The rows below come in pairs that one turn or mirror swaps. Which row does each named row swap with?
The rows were stretched afterwards, more along some directions than others.
J929: [-0.579,  1.955, -1.851,  2.005,  0.236,  1.187,  1.043,  0.132,  0.876,
  0.108, -0.427,  1.522, -0.589,  0.306,  2.473, -2.124,  0.720]
J535: [-0.806, -1.023, -0.390, -0.104,  0.169, -0.560,  0.172, -0.739,  0.420,
 -0.298,  0.930,  3.636,  4.188, -0.260,  1.822, -2.557, -1.643]
J6: [-1.823,  0.146,  0.272,  0.945,  1.087,  0.583,  0.142, -0.163,  1.080,
 -1.920, -1.850,  2.586, -0.631,  0.805,  1.538, -0.297,  0.181]
J623: [ 2.164,  0.812, -1.105, -0.824, -0.529,  0.606,  1.379,  0.678, -1.486,
 -1.783, -0.313, -0.823,  0.464,  0.316,  0.695,  0.429, -0.637]
J927: [-1.218, -1.492,  0.173, -0.094, -0.172,  0.284, -0.861, -1.468,  0.610,
 -1.055,  0.298,  3.860,  2.455, -0.035,  1.598, -2.401, -0.358]
J117: [ 0.290, -0.524, -0.795,  0.517, -0.220, -1.359,  0.685,  0.281,  0.020,
  0.512,  1.027,  1.801,  4.975,  0.345,  1.883, -2.679, -1.075]
J349: [ 2.349, -0.154, -0.731, -0.969, -1.166,  1.260,  1.364, -0.342, -1.221,
 -0.845, -0.836, -0.167, -0.971, -0.580,  0.149,  0.281,  0.276]
J246: [ 2.406, -0.746, -0.863,  0.120, -2.146, -1.487,  0.783, -1.708, -1.096,
  1.095, -0.142,  1.052,  3.745, -0.541,  2.596, -4.012,  0.010]
J706: [-1.841,  1.052, -0.703,  1.521,  1.091,  0.697,  0.728,  0.213,  1.068,
 -0.911, -1.369,  2.821, -0.735,  0.844,  1.613, -0.890,  0.478]
J999: [ 0.175, -2.612, -0.185, -1.260,  0.320,  0.259, -0.509, -2.018,  0.580,
 -1.331, -1.146,  3.052, -0.046, -0.336,  0.295, -0.311,  0.827]
J941: [ 1.238,  1.126,  0.254, -0.475,  0.041,  0.801,  0.790,  1.395, -1.213,
 -2.164, -0.550, -1.914,  0.610,  1.269,  0.210,  0.631, -0.001]
J881: [-0.888, -1.321,  2.114,  1.733,  0.431, -2.236, -0.354, -0.671,  0.852,
  0.616,  0.540, -0.072,  0.033,  0.153,  0.006,  0.068,  1.176]
J139: [ 1.256, -0.544,  0.112, -0.272, -2.097, -1.354, -0.350, -1.992, -1.580,
 -0.176,  1.821,  0.553,  4.171, -1.074,  2.423, -4.424, -1.434]
J834: [ 1.806, -0.727,  0.301,  0.249, -2.153, -1.523, -0.436, -2.155, -1.237,
  0.315,  1.295, -0.075,  3.822, -0.799,  2.662, -4.361, -0.684]
J27: [-1.235, -0.679, -0.018, -0.150,  0.283, -0.495, -0.238, -0.382,  0.453,
 -0.715,  1.564,  3.395,  4.104,  0.095,  1.588, -2.346, -1.231]
J764: [-1.310,  1.885, -1.824,  1.918,  0.566,  1.061,  0.978, -0.373,  0.510,
  0.036,  0.556,  2.197, -0.352, -0.222,  1.593, -2.487, -0.381]
J779: [-1.843,  1.730, -1.185,  1.793,  0.801,  1.253,  0.713,  0.650,  0.842,
 -1.028, -0.984,  2.434, -1.272,  1.128,  1.535, -1.020,  0.863]
J714: [-2.239, -1.555,  2.939,  0.647,  1.165,  0.225, -2.750, -0.482,  0.569,
 -3.593, -1.858, -0.572, -2.157,  2.490, -1.475,  1.925,  2.350]
J976: [ 0.713,  0.662, -0.578,  1.156, -0.514, -1.640,  1.262,  0.490, -0.320,
  1.517,  1.597,  0.357,  4.044, -0.053,  1.265, -2.862, -0.907]
J655: [ 1.765,  1.384, -0.793, -0.098, -0.384,  0.765,  1.343,  1.156, -1.331,
 -1.727, -0.334, -1.037,  0.569,  0.754,  0.627,  0.183, -0.470]
J316: [-1.504, -2.660,  2.348,  1.404,  0.627, -1.015, -1.974, -1.491,  0.748,
 -0.970, -1.910,  0.192, -1.501,  1.430, -1.273,  0.524,  2.899]
J758: [-1.018,  2.299, -1.368,  1.927, -0.681,  1.754,  1.073, -0.128,  0.019,
  0.229,  1.246,  2.087, -0.395, -0.818,  2.218, -3.434, -0.385]
J258: [ 1.724,  1.205, -0.497, -0.544, -0.191,  0.472,  1.432,  1.232, -1.323,
 -1.354, -0.219, -1.371,  0.645,  0.766,  0.348,  0.565, -0.230]
J96: [ 0.771,  0.185, -1.163,  1.002, -1.125, -0.997,  1.134, -0.540, -0.739,
  1.703, -0.437,  1.520,  3.235,  0.516,  1.339, -4.034,  0.857]
J766: [-1.028, -1.196,  0.187, -0.280,  0.388, -0.401, -0.459, -0.487,  0.881,
 -1.175,  0.931,  3.035,  3.947,  0.485,  1.854, -1.856, -0.518]
J184: [ 1.086,  0.835, -0.393, -0.421, -0.611,  0.673,  0.018,  0.087, -1.475,
 -0.755,  3.404, -0.979,  2.372, -0.566,  0.535, -2.372, -1.015]
J277: [ 1.898,  0.043, -0.553,  0.031, -2.161, -1.445,  0.180, -1.682, -1.485,
  0.416,  1.727,  0.435,  4.144, -0.890,  2.740, -4.543, -1.165]
J443: [-0.659, -2.687,  2.256,  1.706,  0.207, -1.410, -1.924, -1.939,  0.833,
 -0.429, -1.739, -0.194, -0.972,  1.142, -0.397, -0.168,  2.749]
J804: [-0.027, -2.337,  1.829, -0.940,  1.458, -0.423, -1.274,  0.358,  0.080,
 -2.230,  0.267, -0.824,  1.236,  1.564, -2.238,  2.183,  0.984]
J2: [-1.262, -1.583,  1.094,  1.512,  1.328, -1.517,  0.203,  0.318,  2.006,
  0.991, -2.273,  1.418, -0.523,  1.790, -0.987,  1.218,  2.899]
J405: [ 0.142, -3.071,  2.058, -0.996,  1.213, -0.673, -1.089,  0.250,  0.560,
 -2.279, -0.651, -0.423,  1.323,  1.744, -1.531,  2.935,  1.375]
J185: [-1.211, -0.860,  1.853,  2.969,  0.365, -1.511, -0.956, -0.533,  0.962,
  0.679, -0.131, -0.522, -0.662,  1.032,  0.016, -0.606,  2.505]
J640: [ 0.828, -1.479,  0.480, -1.356, -1.186, -0.552, -1.342, -2.302, -1.636,
 -3.367,  0.129,  1.190,  3.337, -0.485,  1.854, -2.471, -2.385]
J230: [ 0.287, -2.452,  1.799, -0.791,  1.220, -0.344, -0.930,  0.723,  0.395,
 -1.742, -0.508, -0.693,  0.822,  1.848, -1.872,  2.698,  1.641]
J154: [-0.666, -1.182, -0.145, -0.286,  0.331, -0.448, -0.349, -0.647,  0.704,
 -0.825,  1.108,  3.339,  3.871, -0.012,  1.953, -2.250, -1.051]
J570: [ 0.735, -2.531,  2.093, -1.089,  0.152, -0.185, -1.293, -0.321, -0.519,
 -2.125,  0.574, -0.979,  0.975,  0.624, -1.434,  1.812,  0.377]
J773: [-1.299, -2.415,  1.942,  0.770,  1.685, -1.301, -0.553,  1.067,  2.017,
 -0.270, -1.946,  0.396, -0.402,  2.554, -1.435,  3.078,  3.158]
J750: [ 1.015, -1.998, -1.008, -1.519, -0.287,  0.089, -0.354, -1.500,  0.348,
 -0.812, -0.880,  1.605, -0.616, -0.246,  0.249,  0.260,  1.402]
J924: [-0.759, -1.596,  0.104, -1.153,  0.489, -0.550, -0.644, -1.143,  0.687,
 -1.446,  1.022,  3.504,  3.661, -0.069,  1.425, -1.841, -0.968]
J519: [-0.346, -2.883,  2.006, -0.844,  1.460, -0.633, -0.967,  0.442,  0.488,
 -1.847, -0.913,  0.169,  0.669,  1.794, -2.275,  3.118,  1.521]
J840: [ 2.515,  0.229, -1.011, -1.665, -0.669,  0.558,  1.606, -0.189, -0.874,
 -0.765, -0.566, -0.651, -0.500, -0.144,  0.218,  0.979,  0.236]
J815: [-2.012, -2.237,  3.089,  0.632,  0.973, -0.532, -2.621, -1.116,  0.709,
 -2.667, -1.476, -0.202, -1.658,  1.914, -1.228,  1.320,  2.603]
J435: [-0.157, -1.191,  0.444, -0.943, -0.555,  0.039, -0.921, -2.020, -0.843,
 -4.361, -0.650,  2.839,  2.709, -0.093,  2.557, -2.112, -2.225]
J273: [ 0.677,  0.856, -2.008,  0.511, -0.522,  0.547, -0.119, -0.271, -1.073,
 -0.178,  2.695, -0.177,  1.831, -0.617,  0.824, -3.012, -0.683]
J792: [-1.100, -2.263,  1.789,  1.875,  0.763, -1.295, -1.541, -1.351,  0.927,
 -0.443, -1.836,  0.229, -1.454,  1.456, -0.967,  0.431,  2.874]
J891: [ 2.944,  0.432, -1.233, -0.720, -0.708,  0.571,  1.539,  0.180, -0.806,
 -0.770, -0.822, -1.383, -0.138,  0.020,  1.084,  0.574,  0.339]
J531: [-1.294, -0.321,  2.835,  0.274,  0.910,  0.943, -1.812,  0.743, -0.307,
 -4.641, -1.181, -1.738, -1.449,  2.863, -1.222,  2.256,  1.801]
J861: [-0.621, -2.255,  2.334, -0.495,  1.453, -0.430, -0.693,  0.939,  0.901,
 -1.222, -0.923, -0.499, -0.186,  2.043, -2.225,  3.476,  2.057]
J464: [-1.500,  1.253, -0.687,  1.549,  0.803,  0.972,  0.655,  0.381,  1.031,
 -1.360, -1.507,  2.511, -1.194,  1.026,  1.570, -0.552,  0.650]
J747: [ 1.069, -1.286,  0.412, -0.999, -1.484, -0.902, -1.042, -2.266, -1.919,
 -2.195,  1.031,  0.841,  4.127, -0.685,  1.862, -3.565, -2.027]

J747 swaps with J815
J640 swaps with J714
J840 swaps with J764
J531 swaps with J435
J258 swaps with J706
J273 swaps with J750
J881 swaps with J96
J2 swaps with J976
J773 swaps with J117

